Look-ups in named tables: a row name and a column name give one cell, copied from the table.

Table zusuzug
|  | rap | gada | ren | pemo | nem | dimuvav | bokol | pefo |
|---|---|---|---|---|---|---|---|---|
| lim | 68 | 157 | 149 | 196 | 81 | 70 | 135 | 93 |
| bopob | 80 | 120 | 166 | 89 | 106 | 184 | 120 | 131 |
| gir | 95 | 52 | 163 | 109 | 131 | 74 | 112 | 134 |
| mafi | 54 | 130 | 72 | 85 | 104 | 157 | 83 | 96 |
| vazog | 93 | 89 | 167 | 51 | 124 | 111 | 108 | 63 |
| magufo | 63 | 128 | 69 | 88 | 94 | 161 | 76 | 88 |
| rab | 178 | 116 | 68 | 131 | 127 | 106 | 142 | 68 |
| zupi | 153 | 142 | 97 | 57 | 105 | 135 | 99 | 175 |

What is the gada of lim in zusuzug?
157
What is the ren of vazog in zusuzug?
167
What is the pemo of lim in zusuzug?
196
What is the pefo of vazog in zusuzug?
63
What is the nem of vazog in zusuzug?
124
What is the dimuvav of rab in zusuzug?
106
What is the gada of magufo in zusuzug?
128
What is the pefo of rab in zusuzug?
68
What is the rap of lim in zusuzug?
68
What is the bokol of lim in zusuzug?
135
What is the nem of magufo in zusuzug?
94
What is the rap of magufo in zusuzug?
63

Table los
	fim	kufunem
kek	72	200
dit	49	87
zabiku	122	165
pabul	119	99
negiro	89	22
zozatu	151	91
negitug	54	164
buse	120	141
mig	143	24
nuguz	179	59
nafege	121	1
zisus	88	170
vel	161	79
mavinil	209	128

fim of dit = 49
kufunem of nafege = 1
fim of zozatu = 151
fim of kek = 72
kufunem of nuguz = 59
fim of buse = 120
kufunem of zozatu = 91
kufunem of mavinil = 128
kufunem of dit = 87
kufunem of buse = 141
kufunem of vel = 79

lopop
fields: pozik, zal, bur, potirov, vedokog, mulu, dal, sopi, vozoza
voruvo: [-0.153, 0.072, -0.143, 0.007, -0.219, 0.163, 0.296, 0.126, -0.097]
kubop: [-0.829, 0.079, -0.600, -0.482, -0.540, 0.723, 0.676, 0.537, -0.646]
luv: [-0.142, 0.261, -0.024, -0.300, 0.034, 0.321, -0.003, 0.546, -0.083]
kiz: [-0.289, 0.244, -0.275, -0.408, -0.384, 0.504, 0.344, 0.480, -0.326]
bota: [0.250, 0.083, 0.185, 0.268, 0.040, 0.024, 0.132, -0.160, 0.060]
sal: [0.556, 0.188, 0.525, 0.362, 0.528, -0.082, -0.222, -0.157, 0.054]
kegup: [0.250, 0.181, 0.176, 0.251, 0.052, 0.070, 0.090, -0.026, 0.023]
bipe: [0.496, 0.193, 0.403, 0.272, 0.407, -0.138, -0.265, 0.009, 0.142]
rasos: [0.378, 0.066, 0.294, 0.202, 0.167, -0.106, -0.040, -0.133, 0.054]
lor: [-0.296, 0.185, -0.285, -0.431, -0.276, 0.359, 0.215, 0.511, -0.085]
duv: [0.440, 0.105, 0.464, 0.510, 0.512, -0.130, -0.210, -0.091, 0.039]

dal of lor = 0.215
dal of bipe = -0.265
vedokog of luv = 0.034
zal of voruvo = 0.072
dal of voruvo = 0.296
pozik of bota = 0.250
sopi of rasos = -0.133
zal of duv = 0.105
bur of luv = -0.024
pozik of voruvo = -0.153
potirov of kubop = -0.482
dal of kiz = 0.344
zal of lor = 0.185

virefi =
fields: bup, gif, vifor, nimu, rumine, gupigi, kur
roku: [55, 196, 30, 184, 194, 82, 54]
putu: [85, 154, 130, 73, 155, 86, 76]
kenadaz: [40, 212, 91, 122, 213, 49, 28]
vuba: [77, 129, 149, 79, 133, 70, 71]
filer: [82, 149, 160, 39, 152, 73, 83]
tagida: [60, 109, 164, 89, 111, 48, 50]
bodevad: [61, 170, 143, 53, 169, 61, 50]
mim: [39, 108, 135, 136, 106, 50, 33]
ruk: [122, 204, 44, 89, 201, 130, 121]
kug: [160, 137, 116, 13, 138, 154, 177]

What is the nimu of kug in virefi?
13
What is the gupigi of kenadaz in virefi?
49
What is the vifor of ruk in virefi?
44
What is the nimu of ruk in virefi?
89
What is the bup of bodevad in virefi?
61
What is the nimu of filer in virefi?
39
What is the vifor of kenadaz in virefi?
91
What is the nimu of bodevad in virefi?
53
What is the gupigi of mim in virefi?
50
What is the kur of putu in virefi?
76
Which row has the largest kur? kug

solip
cols = laro, kip, kuzedon, zugibak, gat, reg, zege, posuz, vot
bur: [35, 50, 43, 53, 49, 54, 43, 28, 61]
guv: [43, 47, 43, 62, 64, 59, 59, 67, 33]
nolagon: [62, 81, 88, 61, 41, 68, 69, 32, 85]
fut: [65, 27, 37, 40, 42, 34, 35, 60, 46]
fugot: [68, 50, 64, 54, 40, 53, 49, 57, 59]
zavavi: [25, 34, 15, 51, 62, 46, 26, 35, 34]
zuk: [83, 31, 49, 39, 39, 32, 43, 76, 45]
bobepes: [54, 73, 72, 61, 52, 66, 69, 49, 64]
pusa: [69, 42, 48, 50, 49, 44, 50, 74, 38]

What is the vot of bur in solip?
61
What is the reg of nolagon in solip?
68
What is the zugibak of fut in solip?
40
What is the reg of fut in solip?
34
What is the kip of fut in solip?
27
What is the kuzedon of pusa in solip?
48
What is the gat of pusa in solip?
49
What is the posuz of guv in solip?
67
What is the reg of bur in solip?
54
What is the zugibak of pusa in solip?
50
What is the kuzedon of bobepes in solip?
72
What is the zugibak of bobepes in solip?
61
What is the laro of zuk in solip?
83
What is the vot of nolagon in solip?
85
What is the laro of fut in solip?
65
Which row has the largest vot? nolagon

mal =
|  | topelif | bonusin | zok | kero | deta | puz | niriki |
|---|---|---|---|---|---|---|---|
| ziti | 193 | 55 | 84 | 143 | 64 | 87 | 138 |
| vire | 97 | 60 | 73 | 144 | 66 | 93 | 138 |
| zil | 98 | 58 | 74 | 143 | 65 | 91 | 138 |
| nif | 114 | 57 | 78 | 150 | 65 | 88 | 133 |
| vudelo | 98 | 60 | 73 | 147 | 66 | 93 | 134 |
| meb | 96 | 62 | 72 | 151 | 67 | 94 | 133 |
| dufure | 105 | 56 | 76 | 143 | 65 | 88 | 138 |
| rab | 102 | 57 | 76 | 143 | 65 | 89 | 138 |
| sasub | 99 | 59 | 74 | 146 | 66 | 90 | 134 |
| gizoki | 99 | 60 | 74 | 147 | 66 | 91 | 133 |
| gel | 97 | 61 | 73 | 147 | 67 | 92 | 134 |
| lotame | 100 | 59 | 75 | 144 | 66 | 90 | 135 |
| gat | 97 | 59 | 73 | 144 | 66 | 92 | 137 |

What is the bonusin of nif in mal?
57
What is the puz of rab in mal?
89
What is the bonusin of vire in mal?
60
What is the topelif of nif in mal?
114
What is the puz of vire in mal?
93
What is the deta of dufure in mal?
65
What is the bonusin of sasub in mal?
59
What is the puz of lotame in mal?
90
What is the zok of lotame in mal?
75
What is the deta of sasub in mal?
66
What is the deta of gel in mal?
67
What is the puz of meb in mal?
94
Which row has the largest kero? meb

tuk:
fields: dagu, mas, bazi, dumud
zar: [38.97, 93.41, 42.52, 15.91]
gokeru: [53.92, 61.90, 65.06, 62.21]
nutagiv: [41.10, 35.20, 62.62, 65.34]
nazanu: [69.89, 54.37, 43.00, 77.61]
nemiba: [40.83, 66.83, 61.84, 27.66]
doz: [43.34, 87.79, 50.56, 16.44]

doz, mas: 87.79
nutagiv, dagu: 41.10
nutagiv, dumud: 65.34
doz, bazi: 50.56
nutagiv, bazi: 62.62
nemiba, dumud: 27.66
nazanu, mas: 54.37
gokeru, dagu: 53.92
zar, dagu: 38.97

kisid
columns: rufo, gekorem, zudifa, gat
nopuf: [18, -27, -46, -15]
botife: [66, -97, -24, -94]
kaveb: [-49, -37, -24, -36]
sos: [15, -76, -24, 1]
kek: [-16, -25, -46, 5]
lorin: [-64, -31, -24, -39]
zigosa: [-22, -23, -19, 15]
ponanak: [-60, -22, -52, -20]
zuli: [-29, -38, -23, -2]
fipe: [-10, -52, -44, -13]
gunuvup: [-58, -19, -27, -62]

What is the gat of kaveb in kisid? -36
What is the gat of kek in kisid? 5
What is the rufo of kek in kisid? -16
What is the gat of zigosa in kisid? 15
What is the zudifa of fipe in kisid? -44
What is the gat of ponanak in kisid? -20
What is the rufo of gunuvup in kisid? -58
What is the zudifa of zuli in kisid? -23
What is the gekorem of sos in kisid? -76
What is the gekorem of zuli in kisid? -38
What is the rufo of botife in kisid? 66
What is the gekorem of fipe in kisid? -52
What is the rufo of fipe in kisid? -10

